[134, 149, 109, 118, 158, 142, 112, 113, 144]
The entry just right of 149 -> 109
Give the centre entry.
A: 158
